In the rows, 128 means zero.
The rows below come in pairs that one turn or mirror swaps. Which row does each named row swap with?
The rows were stretched afterwards, more along some directions than others.
kopob: [134 137 164 117 136 146 120 137 110 140 151 136 113  80 136  94 133 132
 116 158 141 127 151 152 123 137 134]
Tedop: [137 114 127 103 125 151 142 146  95 176 168 122 137  78 127 121 116 149
 102  96 153 113 147 144 126 129 146]
ruge: [157 106 186 100 142 137 130 126  95 128 154  96 129 104 140 102 106 150
  86 150 112 139 152 133 122 148 136]
nar: [114 174 133  94 179 141 137 119 136 112 128 149 105  81 131 119 131 177
 137 127 117 132 141 112 162 125 114]
kigon: [127 132 171 113 129 152 117 140 106 145 145 136 116  89 150 119 133 138
 117 146 144 126 148 152 118 128 124]
lib: [152 145 153 129 131 103 125 117 146 118 118 109 128 103 117  85 150 122
 128 126  95 125 151  95 152 105 144]
mezag: [152 136 123 115 127 143 137 138 125 157 143 123 147  85 105  89 129 119
 116 118 106 113 167 102 137 113 165]
Kadof: [147 148 128 139 137 156 121 127 124 156 164 113 141  71 108 116 128 124
  76 141 117 120 153 123 145 136 146]
vud: [129 130 159 130 145 158 139 147 118 154 152 133 115 102 137 129 118 168
  93 113 169 152 136 138 131 165 126]
Kiped: [142 140 146 121 119 137 125 124 132 139 158 153 147  91 120  94 115 149
 139 154 118 144 134 106 111 147 134]
sabik: [111 141 154 109 158 130 150 133 145 141 138  96 134 139 126 102 120 128
  79  95 102 130 148 125 161 140 127]
vep: [145 140 131 120 126 136 123 124 140 129 153 157 137  86 125 100 115 151
 145 150 120 135 127 106 119 145 128]
kuzok: [123 125 149 149 112 134 131 154 155 125 159 110 127 118 132 119 150 152
 106 123 126 161 145 138 137 122 156]
Luzab: [126  97 157 156 106 135 140 151 137 141 135  91 140 145 132 126 135 160
 111 112 132 152 134 129 110 148 141]
Zope: [148 144 162 126 143  77 121 106 151 103 104 107 127  99 120  83 147 142
 133 137  96 128 148  93 153 102 122]
kobos: [134 117 182 116 156 166 140 161 101 144 162  92 123  96 135 125 135 176
  79  94 127 139 166 145 155 153 114]
Sef: [143 110 183 119 151 159 137 160 105 153 160  85 121  96 132 122 139 171
  80  97 129 135 161 138 153 153 117]
Geta: [133 138 122 107 130 136 145 109 132 135 151 104 130  96 101 111 122 157
  93 133 113 145 136 124 138 144 153]
kodi: [147 145 153  97 153 144 143 140 119 140 155 110 141  88 110  76 108 166
 110 157  96 134 154 125 127 129 126]
tov: [145 120 117 107 120 150 132 140 119 161 158 124 133  77 114 101 119 127
 105  98 128 116 158 123 135 119 158]
Muz: [151 101 197 110 138 145 127 132  96 144 153  97 141 117 140  97 108 147
  88 146 116 150 153 133 113 154 141]
Fisif: [147 106 192 112 133 139 132 135 103 138 163  95 142 121 139  95 108 147
  83 145 106 157 158 126 117 154 139]
durav: [104 149 162 113 156 124 145 126 141 146 138  92 132 138 126 107 127 134
  77  96 108 138 147 122 169 134 133]
Tuki: [121 143 153 120 145 115 146 137 145 138 128  99 128 132 127 101 112 137
  92  98 106 126 140 122 160 142 133]
pozo: [133 134 175 114 125 140 118 135 109 144 153 132 114  87 140 101 131 131
 117 144 146 126 140 152 124 134 125]
mone: [128 138 167 115 125 145 116 144 108 144 157 141 112  92 144 114 134 133
 115 150 148 124 147 146 124 136 129]
zoveb: [107 175 131  93 177 138 140 124 138 122 125 147 107  89 124 120 137 181
 133 118 118 132 142 112 161 120 109]
Zabu: [ 98 166 151 106 154 132 137 119 142 151 146 107 139 135 122 115 133 123
  77 104 101 141 143 130 169 128 136]
feb: [138 173 134  78 178 123 134 116 136  91 130 140  93  71 131 116 127 170
 127 134 106 131 147 104 166 119 119]
dasus: [147 127 112 100 122 148 138 136 112 151 154 134 133  79 112 102 120 128
 118 108 121 109 156 124 138 122 159]
Gam: [132 179 164 148 134 127 131 139 165 133 160 108 138 112 109  85 119 115
 112 129  81 167 127 108 151 165 150]
lobil: [157 126 180  95 154 130 130 127 105 111 157 105 113  99 138 106 108 152
  86 140 113 142 154 124 138 139 142]
feben: [144 133 157 103 152 138 135 140 124 143 145 105 149  93 119  84 110 171
 112 162  86 127 153 119 124 130 116]
rem: [157 144 137 110 125 130 138 125 134 145 141 117 139  96 106  84 133 120
 121 111  96 116 157  91 147 112 153]
Lale: [144 137 147 108 150  92 152 141 156 106 132 102 119  96 127  89 104 166
 127 111 112 123 132 111 142 138 122]
pir: [152 145 135 118 136 111 129 117 145 121 129 119 136  97 111  76 141 123
 122 125  85 112 156  93 153 105 145]
Demor: [122 131 137 115 159 144 130 137 147 101 161 123 121 134 133 130 145 174
  88 114  95 134 172 101 162 133 132]
lamiv: [134 130 153 115 153 114 157 137 140 130 126  90 123 122 128  93 101 151
  91  93 108 127 141 121 154 142 123]
kerif: [114 134 136 113 161 148 128 154 147 101 161 130 121 129 134 133 145 170
 101 111  98 142 172 110 159 134 138]
tego: [108 178 138  94 167 144 142 127 135 129 128 145 115 101 127 130 137 179
 134 115 110 127 141 108 153 129 107]
Gita: [137 103 155 112 133 164 135 146  93 182 162 124 126  83 142 140 105 155
  92  89 171 131 134 150 123 151 124]
nison: [156 139 127 114 144 108 131 138 161 104 142 138 115  73 123  88 103 154
 140 136 113 132 132 106 135 133 126]
zuku: [121 111 148 161 121 144 133 139 125 158 126  98 153 137 121 130 144 144
 100 125 127 134 153 122 108 146 137]
Fena: [102 157 149  97 166 160 142 136 132 140 136 133 120 113 126 126 145 179
 124 102 120 124 150 122 145 144 104]
Zovif: [122 132 154 134 150 154 140 138 127 142 153 135 110 114 137 129 128 173
  90 114 158 143 137 131 143 161 121]
kuli: [124 114 156  90 144 122 143  96 113 140 124  89 132  97 131 130 122 178
  98 126 111 136 128 123 138 134 113]
lusef: [143 148 157 108 137 149 140 139 107 147 144 126 120  87 120  79 125 145
 121 160 127 134 146 141 112 136 129]
tigeb: [136 143 177 154 136 129 128 149 150 152 144  95 153 108 125 101 115 133
 116 123  92 153 130 101 137 162 125]
ker: [113 120 142 109 159 141 114 149 138 100 163 135 120 129 146 132 141 155
 105 117 103 134 170 115 151 131 135]
tazer: [124 144 160 108 153 124 154 132 149 131 139  92 129 130 127 103 113 130
  88  91  91 119 137 116 167 149 125]
Depa: [112 178 133  86 178 140 134 120 140 111 129 149  95  77 133 120 137 173
 131 129 109 131 144 114 167 123 111]
suk: [139 134 153 104 156 138 140 141 128 136 146  98 159  98 116  88 109 165
 109 152  80 140 152 123 125 131 119]
ruvos: [149 130 124 110 114 138 131 136 125 158 158 125 143  89 109  95 121 125
 108 104 114 107 162 112 137 119 157]
zege: [146 149 136 121 121 113 129 117 141 124 140 114 136 104 111  86 143 116
 120 124  91 116 154  96 153 102 152]
Lona: [136 178 139 129 127 131 140 114 155 139 164 108 138 103  95  90 126 126
 104 139  84 152 127 106 150 156 158]
Legab: [153 143 122 116 121 128 131 126 126 140 139 124 139  86 105  93 126 123
 114 114 109 110 161 109 146 113 162]
tatos: [120 144 129 110 163 143 130 145 150  88 156 131 116 132 127 128 148 169
  95 115  90 140 171 104 166 134 135]
someb: [118 117 169 115 137 155 112 151 111 147 158 135 120 107 162 128 132 135
 112 131 147 134 149 154 124 134 129]
nulob: [138 127 153 110 143 111 153 137 147 125 126  88 119 117 130  99  98 149
  98  93 108 124 132 117 144 139 118]
nabed: [125 108 180 111 158 159 140 160 104 145 152  96 121 112 137 126 138 180
  92  91 130 130 164 138 147 154 102]
sigod: [138 126 131 142 133 151 118 121 112 162 132 116 145 100 112 130 139 134
  92 138 125 107 159 117 120 132 137]
fufog: [133 131 154 109 149 117 156 143 144 127 123  98 118 122 128 103 103 155
 104  97 116 121 139 121 148 144 127]
davit: [109 153 171 111 149 131 144 134 138 157 145  97 143 137 124 107 125 129
  75  88 105 138 147 125 161 139 134]
mirum: [ 98 168 157 118 142 136 129 122 133 165 163 116 139 127 126 120 140 127
  76 100 118 150 136 143 172 121 139]

Gita swaps with nison
kuzok swaps with kuli
mirum swaps with Zope
ruge swaps with kerif

